One turning vector, and how many ticks it has turned
The counts run from 0 to 344.
[ 10 -13  -1  14  -3 -13  -2   7   5 -14  11   6  18  10  -2  15   2   5
   2  10   4 -13  24  20   3  18 -18   1   2   5  13  -6  13 -17]  66
[ -5   6  11  -2   8  -9  -5  -9  21   4  15  -1   0 -15  22  -9  -5 -10
   3   0  -8   7 -18   0 -15  12 -20  19  19  -6  -4   8  -1   7]  254
[ -5  11  24  -4 -13  -1  10   0  -5  -6   7  -4   8   5  11  26   6  -8
   2  -3  10   2   4   4  -8  -9  -9  20 -11  -6 -11  17  18  -9]  265
[ -6   4  -8  -5   5  -5   4 -16  -9   5  -4 -12  -1  -7   9 -15  -9  10
   0 -18  -9  28 -14   1  19   6   3  29  -3   2 -17  -6   0  17]  218
[ 10  14  -3 -10  -7   7  15  13 -18   3   8  14 -14   4  -5  20  -3   2
  14 -10   7   9  30  -5   3 -16   9  -2 -16  -6   5  -6   1   6]  277
[ -7 -17 -20  -2   1  -9   3  -7  11   8   4   3   6  16   0   9  11   6
  -5   7   1 -15 -22  29  12   7 -17  10  15  -2  12  -5   3 -12]  300
[ 10  -1  -2   0   1 -10 -13   7 -12 -10  20   9  -7 -13 -11  -1  -9  -6
  -2  -5 -22  -1  28  -8 -10  29   8   3  -6   5  -9  -5  -2   9]  236
[  9   5  -3 -14  -9 -12  20  -2   9  -6   9  13   7   7 -26  -5  18  -8
   0  -9   7  -1   6  -7  27  -9  13  -7  -4  18   5   8   8 -13]  318
[ -5   2  -4  -4   0  -2  28 -14   9  24  -4  -3 -10 -15   6  -7  -3  -6
  -2 -12  16   0 -23   3  16  -5 -17   9   8  -4   6   4 -16   3]  325
[  0 -12 -10   7   2  -4   6   1 -18   5  -3  11  -6  -5  12  17 -10   7
   0   9  10  -5   3  32   8  14 -28   9   2  -5  -1 -23  -3  -7]  116
[ -3   4  14   7  -5  -7  15 -14  15  -5  22   7  -6 -24 -11 -10 -10 -13
  -6  -9   9  -8  -3 -23  19  15  -3   0   7  -1 -15   1  -8  -1]  145
[ -9  -4 -16  -4   8 -16 -14  -8   4   1  20  10   9   9   0 -17  -4  -7
   8  16  -7  15  -8   7  24   4   9   4  18  -4  -2 -22  12  -5]  243
[ 10   1   6   9   5  -3   9 -10  11   9   6  10 -18 -12 -13 -14  -2   4
  17 -27  -2  16  -7 -18  14   1  -5 -11  17  -6   1 -12 -11   6]  329
[ -9  -2 -14   1  -5  -4  15  -7 -22  13   8   0  -3   9 -18  -1  -6   2
   8  -3  15   6  10   3  38 -12  12   0   3 -12   5 -19  -1  -4]  48
[ -7 -11  14  20  -6  -4  11 -13 -18  -2   2 -13   7  -1  -4  12  -7   8
   0 -11  15   4   0  11  28  14 -17  14   0  -8 -13 -10  11  -9]  336
[ 10   3   7  -3  -5 -12  -1   1  13 -29  14   9  20   7  -5   6  12  -3
  -5   2  -1   1   7   1   7  14   0  16 -10  20  -8   8  24 -14]  194
[ 13  -2 -16  -7   0 -11   8  -2  19   8  10  21  -6  -4 -12 -14  12 -10
  10   0   2  -5   4   2   8  -5  -7 -20  17  10  23  -2 -10  -9]  134
[ 11 -10  -9  17   7  -7   0  -4   3 -12   5  -2   6  -7   7   3  -8  14
 -10  -2  -5 -12   3  22  -2  34 -23  19  -3   6   1  -9  -2   1]  4
[  6   5  14   8  -8   3  30  -9  11  -8   1  -4  12  -9   8  11  -6   3
 -12 -10  24  -9  -1   4   6   8 -23  21 -13   5  -5  13   2  -7]  91
[-11  17   7 -20  -2  -4   4  -2   3  -9  12   4   8  -5  22   5   0 -13
 -10   8  -3   7 -12   5  -8  -1   0  33 -13   5 -20  16   8  -1]  198
[  5 -14   7  11  -8  -4  17  -3  -7  14  -7 -17   9   5 -10  16   8  13
  -1 -22   7  -7   5  17   5   6 -22  11   3  -1  15   9   2  -6]  337
[  1  -6  16  12   1  -7  13 -14  10  -4   1  11   2  -5   8   6   5   2
   6  -4  19   4 -17  13  22   4 -30   3  12   1 -10  -4   7 -17]  29
[ 22  16   5 -14   3  -2   5   1  15  -3   9  17 -11   3  -5  -4  16   2
  21 -23 -11  26   0 -14  -8 -11   2   0   4  16   3   9   3   3]  205
[  6   5 -16 -13  -5 -16  16   3  18   5  11  -1  17   3 -11 -12  10 -13
  -7  -1   2 -12  12  -1   1  -1   5   5  -1  20  25  18   1   0]  251
[ -2   7   1   1  -2  -3  23  -4 -20   7 -12   2   6  -3  11  10  -4   2
   6  -1  24  18   7  17  26 -12 -11  15  -5   1  -7 -12   7 -13]  331
[ -8   2 -15 -23   8 -10  -2  -1   9  22  13  14 -16 -10   4 -10   1 -20
   2   9 -15   1 -19   4 -11   1   0   4  16  -6   9  -2 -18   9]  130
[ 21  -8 -25   2   4  -8   8   8  14   3  -3   7   2  -2  -7  -1   5  13
  -4  -8  -6 -11  10  21  -9  14 -15   8   0  13  27  -1 -12   5]  5
[ 13   0  15  12  -5  -1  11  -8  25  -5  18  12  -4  -1 -18   2   6  -3
  14 -13   9  -9   0 -17  14   0  -5 -19  17  -6   8  -3   4  -8]  262
[ 14   1 -21  -3  -5  -7  16   4 -14   8  -2  -6   9  -5 -13  -6  -7   3
  -3 -14   4   1  36   3   8   6   7  11 -14  14  20  -1  -6   7]  343
[ 10 -13  -6   0  -7  -1   7  12  -7   4   5  -2  -4   4 -11  26   3   4
  -6 -10  -5 -28  14  15 -18  18 -11   6 -12  -3  15  11  -8   5]  0
[  7   7   7  -8 -14  -8  28   3  -8  -1   1  -3   8  -6 -17   5   6  -8
  -9 -17  16  -3  23  -7  16  -3   2   9 -20  16   3  15   2  -6]  36
[ 22   1  12  18  -4  -2  19  -2  -2  -6  -2   2  -1 -18  -8   2  -6   7
   2 -22  12   5  27  -7   9  16 -17   0  -9  12  -1  -4  -4   0]  41
[ -7   4 -22 -12   4  -6 -14  -1   4  -8  28   6  -1  -1  -3 -15 -18  -4
  -7   5 -18  -3   1  -7   9  17  27  13  -4  -6  -7 -14  -3  16]  181
